Each row is where one point has got to under a steady rotation. How many steps took it there?
The counts run from 0 to 137.
[-24  -3  -5 -24  24  -3  -9 -10 -15   8  23 -13 -34 -32  -5   2 -16  -1
  19   2   5  17  23   6   2  -6   3  16  -2 -14  14  15 -38 -13  -7  43
 -12   6   1  -5 -25 -15  29  22  19   6] : 68
[-14 -14  11  -2  14  13 -35  -5 -32  -3  23  14 -10 -17  12  -4 -12 -23
   4 -16  14  -1  -1 -39  16  -5  -6   1 -64   3   6   1  -6   6  -6   5
   3 -21   9  -5   3   8  19  15 -23  13] : 118
[-41  16   1   1 -14 -12  27 -11  -7 -27  13  25 -36 -26 -18   9   8  11
 -13  28  -1 -25   6   0  -1 -24  -8 -11  -4 -10   6 -11  20  -6   0 -27
  13 -14   6  13   4  -7  23 -12 -17  -3] : 106
[ 12  21  15  10   4  -4 -20 -27  15  18 -26   1   9  -2  13   9  -8  11
   7   1 -14  16 -12 -17  -7 -12  26   3   2   2   6  36  10   9  -1 -22
  -6 -26 -17  39 -39  -7 -23   0 -13 -38] : 137
[  4   7  47  -4  15  -8   1  24  -3   2 -21 -13   2 -13 -11  -1   0  11
   6  -7  12 -11  21   5  12   2  16 -16 -24   0 -11  38 -19  12  -8  -2
  31  10   5  -2 -32 -10   5  42  -7 -23] : 14
[ -2  21  -8   5 -10   5   7 -24 -12 -14  12  15   7  -6  56   7  -4 -24
  -1   4  -1  10   4 -12   9   8 -16   1 -16 -22   5   3  12  21  -8 -23
  20 -24   3  39  37  -8  12  -9   8 -17] : 41
[ -6 -10  16   4  20   2 -45  -7  -3  -6  10  14  -8 -19  12  11 -18 -13
   3 -16  23   5  -9 -19  15  -8  10   6 -55  16  11   7 -11  18 -18   5
   2 -28  -1   3  13  -2  19  28 -16  17] : 119
[-16 -29 -12 -14 -12  30  14 -14 -12   8  11  21 -27  -9 -14   1   0  14
 -15   8 -28  -7  35 -42 -11  -7 -24  10 -15  36 -19  -7   5 -23 -17  12
   9 -31   9  10  -1  16 -15   7  -8   6] : 29
[  3   1 -16   8  -9  -3  13 -21  13 -28 -22   7  12 -28  50  17 -12 -11
   6   9   0  12   0  -4   5   6   1  -6  10   2  -4  15 -10  48 -21  -7
  37 -14   1  12   9 -11  17   8  28 -10] : 43
[  6  -6  16 -33 -17 -13 -41 -13  16 -20  19 -10  -3  -4  19  14 -15 -15
   2   5  24   5  -7  18   4   5 -10   0 -37   4  17   1 -26  25 -26  28
  14 -20  -1  -3   2  12   8  29  -8  17] : 121
[ 20   1  15  -8 -14  12   6 -12  41  17  10   7   3   4   0  12   6 -16
   1  -5   5 -25  22  14 -20  22   1   4 -17  44   7  19  -9  18 -22  32
  22 -25  20   5   1   7 -19  19  -5  -8] : 79
[-35  23  15  17  -1   7  14   1  27  -7 -12  20  -4 -21   4 -23  -5  13
 -25  20  -3 -31 -36  -3  17  17  -3 -39 -18   6  -8   8  14   2  -6 -18
 -10 -22   9  -7   1 -26  -9   1  -6 -12] : 101
[-28 -25 -16 -32   5   0  15  12 -13 -10  19 -32 -32 -41 -27  10  13   6
  19  27   0  -1  24   8 -20 -12  13 -18   6  -7   1   5 -20 -10  14  -5
  26  -1   6  18 -16   3  17 -13   1   1] : 110
[-12 -26   1  -1  32   1 -34  -1  13  -2   0  18 -20 -18   9   4 -33   7
   0  17   7   7   8 -21  -3  -4  -9  25 -22  30 -14  26  -3   0 -20  27
 -21 -25   4  -2 -29   9  -8  22   0  15] : 72
[-27  -9  -1 -34  20   3 -10 -14 -24   5  34 -12 -37 -18   0  -1 -17  -2
  10  14   8  18  24 -12  -4  -4 -19  18  -7 -22   7   2 -25 -23 -12  33
 -22   5   2  -1 -21  -3  15  12  13   9] : 69
[  1  12  29 -11  26   1   0  28 -14  -2  11 -43 -15   1 -33  -4  11 -22
  -4  21  -3   4  27  -4 -12  -9   6 -14   9 -29   0  23  10  -8  -4 -30
  18  -2 -21  12 -23  25   2   7 -15 -17] : 10
[-14 -12 -15   3 -10  -2  -2  -9  28 -19  25  23   2  11  24   7 -11 -21
 -11 -16  -8 -12 -13 -12 -23  22 -19   5 -26   4  -8  -8 -24  22 -20   3
  -5 -24  -3  20  -3  32   2  12 -35  19] : 124
[-21  27  51 -20 -26 -14   1  17   4  -8  14 -28  -7  -2  -3  15   7   2
 -13  26 -13  -8 -16  11   9  -6  -1 -26   2 -20   2  23   6 -12   3 -14
  22  -6  -9  -3 -25   8  -4   4 -35  -5] : 57
[-36  -8  -4  -5  -6 -18  33  -4  18 -24  -3  12 -33 -39 -22  27   6  25
  18  24  10 -14   4  18 -17 -24  17  -5   6   8   0  15  -2   9  -5  -2
  29 -20   6  20 -26 -12  19  -6   2  -2] : 108
[ -7  -8 -28  14   3   3  17 -36  -5 -37 -12  -9  -5 -19  -2  -7  -6 -36
 -39   4   4  15 -13 -35  -9   8 -13  -7   4 -17  -3 -11  -6  34 -13 -30
  -6  -4 -12   6  -4  15  12 -12   7 -23] : 47
[-22  23  30  24  17 -23   6   8  12 -18   0  10  -5 -26  -2  12   1  24
 -17  -6   0 -27 -10   6  -6  -6  24 -16 -13  -5 -12  19 -21   0  11 -25
  23  -4  -8  22 -16  -7  21   9 -43  -9] : 60
[-23   0   4  -2 -10 -18  21  -8 -23 -12  37  12 -29 -16  -4 -14   2  19
  -3  -5   6 -10  24  -6 -14   4 -10 -12 -20 -23  -5  10 -34 -12  18  -2
  -5  21  34  23 -25 -10  22  -3 -24 -23] : 64
[-13  -6 -23 -21   6  10  10  -4  21  -3   2  14 -30 -12 -19 -12  -8  29
 -21   7  -8  10  30  20  -5 -10 -14  12  17  17   0  10 -16 -15 -31  33
   4 -26  -2   6   2   3   6  33  20  20] : 26
[-32  16  47  -7 -13  -9   3  17  -3 -16  13  -6  -4  -8  -1  14   5   3
 -13  21 -15 -26 -11  -8   5  -3  -7 -21 -11 -16 -14  14   3 -17  10 -34
  16 -12  -6  12 -20   7  -4  -6 -51 -12] : 58
[-24 -19 -12 -27  -5 -15  23   6   5 -18   3 -14 -28 -41 -25  15  14  19
  25  25   5 -11  13  20 -13 -14  20 -13   8   2   5  14 -17   5   8   7
  32  -8   9  13 -25  -2  18  -7   1  -1] : 109
[  9  -9 -12  -3 -18  19 -18 -31   3  25  25   1  -2  -2  14  -2   6   6
   1   5   1  -8   3 -32 -11   7   6  -9 -45  18   2   5   9 -10   4 -18
  -3 -32   4  36  21 -11 -31 -23  -4 -24] : 35
[-25 -24   0  -4  29   6 -21 -10  -9  -4  15  19 -27 -14  12   3 -39   4
   1   9  12   3   5 -35  -2  -5 -24  24 -27  10 -15  15   1 -15 -20  15
 -32 -20   5   7 -32   5   0   9   4   7] : 71
[ -3 -24  -6 -10  28  12 -43   5  16   9  -5   1 -21 -21   6   2 -21   7
   4  20  -8   7  20   3   0   0  -5  15 -10  26  -9  25 -14   8 -22  37
 -11 -28  -2 -11 -29   8 -12  34  -5  23] : 73
[  7  11  53  17  26  -8   6  15  -4  -4 -23  -6   2  -8 -15  -6  -2  11
   2 -12  23 -14  15 -14   6  -9  11 -10 -19  -2 -13  50   2   6  -2 -17
  27   0   7  10 -28  -5   3  36  -9 -28] : 13
[-38  -2 -29 -18  14   4   6  -2   4  -2  26  32 -29  -6   4 -28 -25  14
  -7  -3 -22 -10  13  -2  -7   4 -34  -8 -23 -17 -14 -18 -16 -15 -28  -1
 -27  -4 -10  13  -8   5   8  14  -9  10] : 23
[  9   3   6  -4   0  15  10 -34  16  34  -5  11  -1  -8   5  16  21   6
 -19 -17 -19  27  -5 -16 -20   1  41  23  29   4   3  24 -10  -7 -26  10
  31 -24 -15 -13 -31   2  -8  10  -3 -10] : 132
[-17  37  54   3  -4   1  10   7  30  -6 -18 -16  -6 -18 -19   5  -3   4
 -17  12   5   2 -37   5   6 -16  20 -14   8  -3  19  28   9  -2 -10  -5
  17 -36 -15 -15 -18   1   4  16 -11   5] : 55
[-20  -1   0 -48  -1 -17  -4   2  13  -3  19   8 -18  -2   5 -18 -24  23
  19   6  -7  -9   6  30  -2  18 -23 -15 -14 -16  -5  -6 -37  -3 -33  16
 -16  10  -6   0 -20 -15  -1  26  10  -5] : 21
[ 13  26 -20 -14 -22  15 -23 -14   0  18  22 -17   2  -9  40   1  10 -28
  10  11  -6   9  21  13   7  16  12 -15 -12 -13  20  11  -9  11 -10  -4
  24 -21   0  24  45 -17   3  -1   8 -15] : 39
[-35  19  39   7   2 -16   7  16  -2 -18  15   5  -7 -16   4  13   8  13
 -18   4 -10 -32  -6  -8  -6  -7  10 -20 -19 -14 -17  12  -4  -4  14 -38
  17  -4  -6  17 -22   2  10   2 -56  -5] : 59
[  8 -14  -6 -17   5  11 -43   3   1  12  21 -17 -26   1  -6  -1  -5 -23
 -29  23  -6  -2  43  -1  -6  10 -22   4 -23  17  -5   4  -6  -4 -13  23
  -9 -18   0   2   1  24 -20  21 -28  17] : 75
[-28  -3   2   9  10 -13  24 -13 -21  -6  24  24 -27 -19  -2 -10 -10  16
  15 -17   4  -6  16 -22 -13  -6  -1   1 -28 -18   0  15 -26  -6  13   7
 -13   8  27  16 -35 -20  30   6 -24 -17] : 65
[ 29  20 -20   8  19   5   0 -23  -6   9 -31   7   3 -22   5  -8   2  -2
  -6 -16 -13  35  12 -16  -1 -21   9   2  14  -5   5  17  -1  33 -32 -25
  18 -19 -26  22  -8  -8  10  18  20 -31] : 90
[ -4  -7 -30 -14 -11   6   2 -21 -11 -29   0 -28   0 -25  26  17   3 -38
 -17  18 -21  21   6 -12   3  18 -10  -9  26 -19   1 -12 -19  44 -15 -12
  23   7 -11  -8   5   2  11  -6  15 -16] : 45
[  1   3 -11 -21 -23   7  27 -23  14   3  33   0  -9  18   9  -9   9 -13
 -38  -9  -3  26  15   1 -29  23 -25   8  18 -21   3   4 -26  -8 -13  24
  18 -13  16  -3   0  30  -7   2  -7  -4] : 128
[ 13 -10   4  14   8  11 -10 -12  21   1  15  20  -8  12 -13   6  -6 -16
 -29  -1  15 -21  26 -16 -16   7 -23  12 -38  41  -3   5  11   0 -19  14
  -9 -29   9  20  14  25 -19  18 -22   3] : 77
[ -4 -27   9 -30  -9   7 -31  11 -29  16  26 -24 -16 -23   2 -11  -4  -9
  15  10  17  20  21 -21  16   3   3 -12 -47 -11   7  24 -21  -1   0  23
  15 -11  31 -13 -10   2   1  17  -4   3] : 116
[-12 -23 -15 -30 -25  23  12  -7  -7   4  17   7 -25  -5 -14   2   1  16
 -19  22 -29   6  41 -17  -7  -8 -36   3  -5  20 -15  -5   2 -25 -12  26
   9 -25  18   0  -1  20 -17   8   3   7] : 28
[-14  -2   9  13  29  -1  24   4  32 -10 -14   3  -5  -9 -21   9  -3 -20
  19  21   1  -6 -13  -7 -26 -18  24   0  18  -7   6  35  26   7 -26 -17
  10 -21 -16   6 -56  12   2  -7  -4 -24] : 7
[  0  14   0  -9   6  16  22 -30  10  27  48  15   2  17  19  14  18 -30
  -2 -14  -6 -29  15 -16 -28  28  -5   6 -16   6  -2  -8   2  -9 -30 -12
  17 -13 -16  17  19  10 -12 -15 -15 -14] : 82
[ 12  12 -32   4   5   7   1 -22 -16  23  11  22   5   0  29  -8   9  -4
   0   1 -31  24  19 -29  -8  -3  -6  -9   5 -31 -17   6  15  10 -32 -39
  20  -7 -14  21  -8   6  -7 -10   0 -29] : 88
[-12 -21  10 -19   1  14 -34   5 -35   7  30  -9 -17 -15   6  -9 -12 -21
   8   3   7   9  11 -34  17   2   0  -9 -58  -9   1   8 -14   2  -2   6
  11 -16  17  -8  -2   7   9  13 -17  12] : 117
[ 33  14 -16  -4  -2   7  -3 -22  -2   1 -36 -10   0 -16  -2  -1  -6  -4
  -4  -2 -18  33  24  -2   3 -18   4   0  27  -6  10  16   1  32 -28 -14
  21  -9 -21  11  -7  -8   6  27  22 -37] : 91
[  5   7 -18 -16 -10   5  22 -17  38  -3  22  -2  -9  10   8   0   6 -13
 -30 -15   4  12  13  22 -30  28  -7   8  23 -12   7   9 -40   3 -21  36
  24 -19   2   3   9  29   2  16  -5  17] : 127
